(in the rows, 128 means zero)
M: 4 groups of rows, each row roughly a mix of its group's hidden directions
M (131 x 10)
[[139  90 167 118 132 156 109 151  94 149]
 [123 137 115 161 171 100 162 124  92 121]
 [139 160 136 147  94  82  91 139 122 119]
 [133  96 139 100 121 118 134 190 106 121]
 [134  94  99 107 133 112 103 105 175 109]
 [ 84  83 138 103 108 113 110 124 102 118]
 [145 160  92 158 101  96 145 132 119 158]
 [ 98 139 114 127 129  99  90 120 108  77]
 [ 87 138 129 109 139 182 147 136 146 105]
 [132 158 149 151 138 121 157 140  91 174]
 [ 96 146 146 153 168 148 101 160 149 136]
 [ 96 146 122 153 158 123  83 133 167 122]
 [129  83 127 104  85 136 160 121 145 104]
 [151 102 125 159 111  91 144  99  90 115]
 [ 90 128 114 101 182 146 149 147 121 132]
 [159  77 102 116 123 111 125  91 108 123]
 [ 85 181 133 131 127 145 147 146 107 147]
 [148 192 142 141 121 106 117 107 138 150]
 [152  84 142 113 113 170 146 146 148 148]
 [123 156 157  82 118  98 122 162 115 146]
 [ 96 193 135 124 131 140 110 144 149 126]
 [106 167 120 169 106 128 102 120 164 117]
 [121 133 129 119  72  92 139 118 106  93]
 [114 175 101 114  96 144 112 155 105 108]
 [111 143  83 136 101 126 167 103 105 106]
 [148  96 134 107 104  77 121 122 108 159]
 [134 158 115 130 135  92 140 129  75 160]
 [146  81 101 166 130 123 105 137 160 115]
 [105 154 129 159 161 157 109 132 167 105]
 [135 118 138 127 166 138 108 135 190 146]
 [113 161 129 160 134 150 141  80  97 115]
 [157  94 132 155 154  91 104 100 144 136]
 [105 116 149  84 115 171 129 145 156 145]
 [ 84 137  84 106 123 162 117 153 137 124]
 [156 158 111 152  77 121 101 146 142 136]
 [115 101 100 105 104 156 172 132  96 125]
 [110 107  92 110 153 160  93  95 113 127]
 [117 129 141 138 199 135 142 118 150 141]
 [164  86 138 122 106 130 161 102 129  95]
 [109 129 136 140 161 166  92 149 168 122]
 [113  85 133 128 192 119 123 129 138 136]
 [139  73 102 119 146 140 170 130 144 115]
 [ 91 149 103  99 112 119  99 160 150 105]
 [119 193 110 103 138 154 118 125 122 148]
 [136 167 125 145  92  83 119 119 101 108]
 [119 105 124 150 170 128 106 152 157 170]
 [108 159 112 137 104 163  94 149 151  98]
 [136 117 122 128  95 110 112 118  80  81]
 [136 106 133 111  98 155 108 128 188 135]
 [117 158 119 121 100 156 141 150 184 123]
 [112 161 137 164 153 116  91 121 168 129]
 [120 139 105  92  98 145 154 158 151 162]
 [118 118 143 154 172 149 121 112 180 128]
 [146 168 149 131 152 173 120 123 165 118]
 [ 86 100 126 105 113 138 134 145 142  77]
 [128 158 107 124  81 131 163 125  87 124]
 [141 148 131 134 108  83 126  97  81 143]
 [106 172 113 112  97 139 132 172 108 141]
 [118 184 113 138  82 128 112 113 141 143]
 [102 149 136 102  85 176 138 135 112 121]
 [ 84 149 105 125 114 105 125 116 158  86]
 [136 160 126 111  72 111 163 130 140 108]
 [114 156 139 135 164 169 101 157 156 136]
 [120 155 120 104  83 131 169 162 137 141]
 [ 70 118 107 108 106  97 122 140 111 111]
 [161 116 135 102 118  85 126 128 155 171]
 [134  93 186 116 155 142 130 105 122 146]
 [ 89 191 133 121 112 114 106 124 132 127]
 [107 160 145 137 161 156  85 149 142 144]
 [125 174 112 140  84 100 140 109 108 147]
 [154  78 153 167 112 121 144 140 147 132]
 [104  91 120 119 169 170 122 136 156 119]
 [135 152 142 174  91 167 153 122 132 128]
 [116 154 104 125 153  97 149 110  75 127]
 [125 135 142 131 149 132  91 151 190 132]
 [141 167 147  84  98 145 133 126 164 135]
 [120 103 106 111 106 147 165 148  85 104]
 [127 142 126 121 116 188 108 131 171 112]
 [170 131 140 127 120 103 133  73 145 152]
 [144  76 121 132 106 133 145 147 137  81]
 [120 119 108 175 153  95 108 116 162 146]
 [136  79 119 120 124 138 160 115 151  82]
 [133 151 167 148 161 139 100 116 170 142]
 [140 125 105 172 116  88  97 111 140 101]
 [147 103 131 123  72 139 111 139 169 139]
 [123  83 127 106 135 138 162 161  98 103]
 [130 128 151 144 199 123 111 142 139 121]
 [104 122 122 113 111 133 147 183  88 107]
 [124 151 135 129 124 167 103 155 183 133]
 [125 121 110 114 126  86 153 111  72 136]
 [ 86 108 121 104 159 157 139 155 144  99]
 [110 110 137 140 138 131 142 185  84 117]
 [136 167 135 139 125  73 119 108 117 162]
 [138 184 133 161 140 123  89 121 142 146]
 [161 118  97 152 138 116 131 138 128 186]
 [105 149 119 107 149 145 151  70 110 126]
 [145 129  88 151 143  90 118 150 169 138]
 [141 160 129 148 112  85 104  99  98 151]
 [ 99 175 102 121 153 108 132 125 122 168]
 [127 149 111 159 101  78 100 106 126 110]
 [102 161 133 131 153 178 151 123 158 138]
 [103 179 123 122 102  87 123 103 114 127]
 [129  88 115 146 157  98 158  98 113 102]
 [105 113 134 135 169 154 167 143 165 139]
 [146 162  84 141  97  91 108 128 112 125]
 [139 174 125 134  67 133 113 132 130 114]
 [134 134 106 126 112 111 136  66  92 115]
 [140  84 128 149 147  98 107 119  96  94]
 [103 140 133 102  75 106 148 126 110  96]
 [168 125 150 117  77 111 102 117 148 143]
 [108  94  95 120 140 116 131 143  73 144]
 [136 117 171 166 148 165 148 102 143 123]
 [145 173 147 140 140 123 123  93 161 163]
 [123 165 134 127 179 137 110 110 158 157]
 [123 146 135  76 123 110  99 143  92 155]
 [152 137 129 146 131 100 116  63 147 131]
 [141 167 155 151 170 151 120 125 159 111]
 [104 179  98 102 104 152 119 150 135 130]
 [142  75 143 140 119 103 148 146 103  96]
 [164 147 137 110 141 134 179 113 100 152]
 [157 100 105 137 101 117 137  89 131  85]
 [149 156 158 165 131 106 109 147 130  86]
 [150  89 137 100 140 104 158 113 101 160]
 [134 107 110  88  87 120 136 111 113 171]
 [103 150 140 131 146 159 110 167 173 138]
 [140 110 174 114  99 135  91 152 100 115]
 [122  79 126  99 149 135 169 128  97 117]
 [127  98  97 157 152  90 165 141 128 114]
 [178 113 170 107 125 121 118 131 166 126]
 [146  96 105 117 101 111 162 122  81 123]
 [139 116 136 184 139 155 142 100 121  93]]

the four rows of each list that fit no group, in list order (the others fit one group, some only roughly)
- k481: [147 181 133 130 131 137  99 112 173 120]
- k328: [124  88 109 103 105 150 164 119 104  99]
- k103: [162 128 159 116 160  85 138 134  92 133]
- k368: [126 108  96 144 105  91 135 141  98  85]
- k455: [128 184 138 125 129  84 121 149 126 158]
- k599: [ 92  98 103 120 147 109 166 124  96 147]
- k323: [112 141 118 162  96  85 115 152 110  98]
- k886: [131 157 174 120 125 138  91 127 162 157]
- k380: [125  82 105 181 151 106 122 128 127 126]
- k460: [106 115 101  85 161 170 140 129 120 143]
 | k481, k328, k455, k886
- k84: [ 88 134  91 119 134 102  99 167 138 140]
- k834: [ 97 151 136 108 131 167 147 149 165 100]
- k114: [142 157 157 111 105  96 161 134 104 160]
- k573: [148  98 156 134 148 176 111 122 164 122]
- k217: [121 144 121 119 140  86  79 121 141 167]
- k881: [126  93  90 111 102  97 149 152 100 126]
- k286: [124 133 108 109  83 124 168 152  98 104]
- k322: [102 174 147 129 121 124  90 144 165 141]
- k65: [145 155 143 132 127 161 119  74 156 109]
- k214: [128 157 106 158 183 108 143 113 131 147]
- k763: [155  91 145 139  97 140 115  80 131 107]
- k299: [132 151 181 120 159 158 100 129 130 148]
- k76: [ 88 107  78 125 138 122 132 121 105  93]
- k720: [165 114 123 123 153 157 106 155 163 159]
- k808: [145 116 169  90 141 133 170 136 137 157]
 | k322, k76, k720, k808
- k216: [123 138 115 128 171 149  98 161 159 158]
- k496: [111 124  84 145 131 132 163 157  87 112]
- k385: [151  79 112 136  74 142 137 126 123 121]
- k225: [ 86 162 107 151 155 143 103 148 130 102]
- k81: [111  68 125 117 155 113 146 138 128  95]
- k925: [108  87 134 124 142 171 147 169 111 126]
- k580: [102 109 109 128 124 186 129 144 149  96]
- k620: [162 127 156 120 151  75 124 130  98 142]
- k456: [167 128 133  80 116 126 130  89 140 157]
- k567: [128  78 122 133 170 133  97 157 144 139]
 | k216, k496, k385, k925
- k538: [131 116 131 139  68 142 153  96 105 112]
- k151: [130 171 150 112  90 108 150 107  96 137]
- k39: [164 104 149 127 115 106 121  81 106 157]
- k229: [132 102  86  96 114 147 169 155 121 126]
- k732: [105  89 131 159 138 153 122 147 160  93]
- k73: [122 109  77 132  89 118 111 114  93 117]
- k628: [116 113 142 161 147 123 102 111 185 143]
- k961: [101 136 129 176 182 119 130 117 144 120]
- k315: [123 104 105 157  92 121 150 105  85 109]
- k32: [182  99 127 125 114 100 127 107 119 162]
- k546: [136  66 125 139  91 117 105 137 129 112]
- k105: [103 137 130 107 160 165 134 140 142 178]
- k79: [119 168 165 105 135 165 120 148 120 159]
 | k229, k73, k315, k32
- k662: [145  95 136 157 145 146  83 148 155 150]
- k938: [111  77 106 138 164 162 143 146 123 118]
- k652: [105 173 154 171 148 147 113 129 141 112]
- k727: [122 129 127 147 188 102 131 164 146 141]
- k701: [117 131 120 186 128 102 130 100 115  91]
- k406: [127 109 137 127 130 180 182 117 110 124]
- k123: [128 171 128 137 166 134 120 133 130 183]
- k695: [124 176 137 150 153 157 108 117 118 167]
- k51: [138 129 110  98  97  72 145 125 107 148]
- k862: [148  72 100 163 137 118 145 107 126 125]
- k548: [131  88 113 152  91 123 164 118 118  94]
- k275: [132 116 156 112 145 147 134 133 195 139]
- k534: [123 111 113 158 160 133  77 141 159 146]
- k134: [147 144 174 116 154 139 103 132 166 156]
- k850: [ 99 148 124  98 133 158 161 114 174 130]
 | k938, k406, k695, k275
- k245: [115 153 133 101  94  91 128 146 103  90]
- k558: [106  89 113  90 167 152 110 147 130 129]
- k823: [138 122 100  76 116 129 105 119 164 157]
- k244: [113  88 139 106 139 161 139 135 180 122]
- k312: [110 157 137 155 139 115  67 114 143 127]
- k281: [127 150 134 154 162 177  99 124 156 137]
- k780: [110  88  80 116 101 128 110 153 114 144]
- k617: [114  87  76 119 131 167 128 143 133 130]
- k324: [129 157 160 140 124 106  66 132 142 127]
- k109: [134 157  98 119 159 142 104 145 149 175]
 | k281, k780, k324, k109
- k371: [161  89 146 108 169 149 158 132 120 122]
- k264: [140 161 138 104 105 126 171 121  94 159]
- k758: [142 178 120 102 107 125 137 142  79 128]
- k526: [137 149 155 171 133 126 106 126 174 100]
- k586: [138 145 110  87 125 155 144 152 113 176]
- k86: [141 130 145  92 163 150 151 142 135 175]
- k351: [163 118  89 151 114 105 115  97  99 148]
- k683: [129 150 168 106 120 144 136 139  87 169]
- k868: [132 101 131 148 155 190 120 112 125 107]
- k835: [138  97 119 152 117  90 166 155  99 140]
- k154: [134  90 142 165 135 126 108 101  96  94]
 | k586, k86, k351, k154
- k901: [104 159 113 149 136 131  66 128 129 111]
- k87: [ 98 137 120 136 170 142 103 112 173 152]
- k666: [105 139 131 176 133 123 101 144 162  91]
- k670: [112  64 121 140 152  96 127 137 118 115]
- k715: [115 134 153 106 188 133 139 144 131 162]
- k950: [115 146 145  72 125 150 134 140 166 149]
- k724: [104 141 123  94  98 153 143 170 127 161]
- k651: [181 101 124 178 126 129 109 121 135 127]
- k99: [132 112  82 135  90  85 151 117 136 127]
- k714: [130 179  84 152 151 123 125 102 138 124]
- k697: [140 113 160 170 151  88 105 116 152 124]
- k658: [141  71 161 104  95 126 113 123 133 128]
- k765: [120  78 141 144 142 176 159 131 121 119]
- k524: [167 116 114  94 116  83 129 137  93 132]
 | k901, k950, k765, k524
- k261: [136 146 143 150 102  84 153 111  90 107]
- k773: [121 158 159 167 148 109 109 144 170 129]
- k116: [116 127 134 171 177 118  97 110 138 151]
- k450: [106 100 139 161 174 105 105 137 152 114]
- k566: [139 127 108 163 150 129  79 153 146 159]
- k441: [134 149 115 149 108 105 124 112  73 162]
- k478: [151 113  93 124 109  95 141 123  76 138]
- k604: [106 108 146 154 163 156 128 145 174 144]
- k593: [114  97 110 120 134 107 114 190 150 128]
- k177: [ 91 137 145  84 152 151 129 168 118 134]
- k707: [146 120 149 157 109  65 117 131 110 122]
- k28: [150 164 127 138 141 161 152 114  77 125]
- k673: [129 125 114 136 120 172 156  85  88 131]
 | k441, k478, k604, k28
- k280: [138 105 123 133 112  61 137 158 116 124]
- k774: [ 87 157 136 169 158 161 124 144 122 128]
- k191: [110 105 117 112 100 177 149 123  98 102]
- k582: [126 104 172 149 118 149  96 166 139 148]
- k398: [155 122 156 138 147 124 187  99 118 136]
- k602: [104 167 109 118 141 160 144 157 160 152]
- k392: [162 146 140 111 136  81 134 122  84 145]
- k175: [152 183 151 134 148 131  98 115 156 138]
- k608: [131 156 147 117 169 104 107 128  82 148]
- k243: [ 93 156 113 145 143 118  96 153 169 146]
- k156: [152 147 156 139 119  81 130  83 124 110]
- k931: [158 148 138 119 113  82 152 115  92 153]
- k425: [139 135 132 123 141 181 114  86 164 135]
- k183: [132 112 153 149  92  94 134 101 102  93]
- k946: [113 120 116  98  72 137 156 119 115  97]
 | k191, k582, k183, k946
- k625: [108 101 105 123 137 136 121 127  68  96]
- k884: [170 118 159 135 119  80 139 136  96 119]
- k482: [158  85 121 175 119 109 132 108 105 141]
- k815: [146 118 128  90 150 135 165 104 104 167]
- k833: [132  88 147 155 128 156 133 111 177 111]
- k976: [137 131 109 127 169 168 146 147 167 150]
- k723: [175 105 152 105 120 117 137 105  91 106]
- k138: [ 91 102 148 144 149 143 121 169 136  91]
- k761: [136 174 165 113 127 126  81 137 148 131]
- k831: [123 179 108 133 146 150  99 124 170 125]
- k235: [166 139 158 141 157  96 117 123 168 142]
 | k482, k138, k761, k235
- k171: [152 152 174 156 150 147 117 104 157 122]
- k158: [149  86 139 113 156 150 169 102 134 111]
- k355: [131 166  85 108 162 111 117 100 146 142]
- k699: [120 162 130 153 126  88 131 145  83 155]
- k23: [110 141 121 154 141  99 114  90  79 112]
- k789: [106 193 142 144 142 138 120 154 120 144]
- k232: [ 88 143 129 112 141 160 126 136 178 103]
- k511: [140 144 160 165 135  78 111 122 140 102]
- k258: [130 118  92 137 143  88 134  96  93  97]
- k664: [ 91 116 138 141 188 104 136 146 142 137]
- k350: [113  94 111 146 143 139 179 129 152  98]
- k161: [141 106  94 158 140  80 120 125  93 132]
- k345: [109 153 124 152 135 128  83 159 149  90]
- k285: [117  84 123 164 132 145 140 103 104  90]
- k422: [117 182  96 139 160 120 125 157 144 141]
 | k699, k789, k664, k285
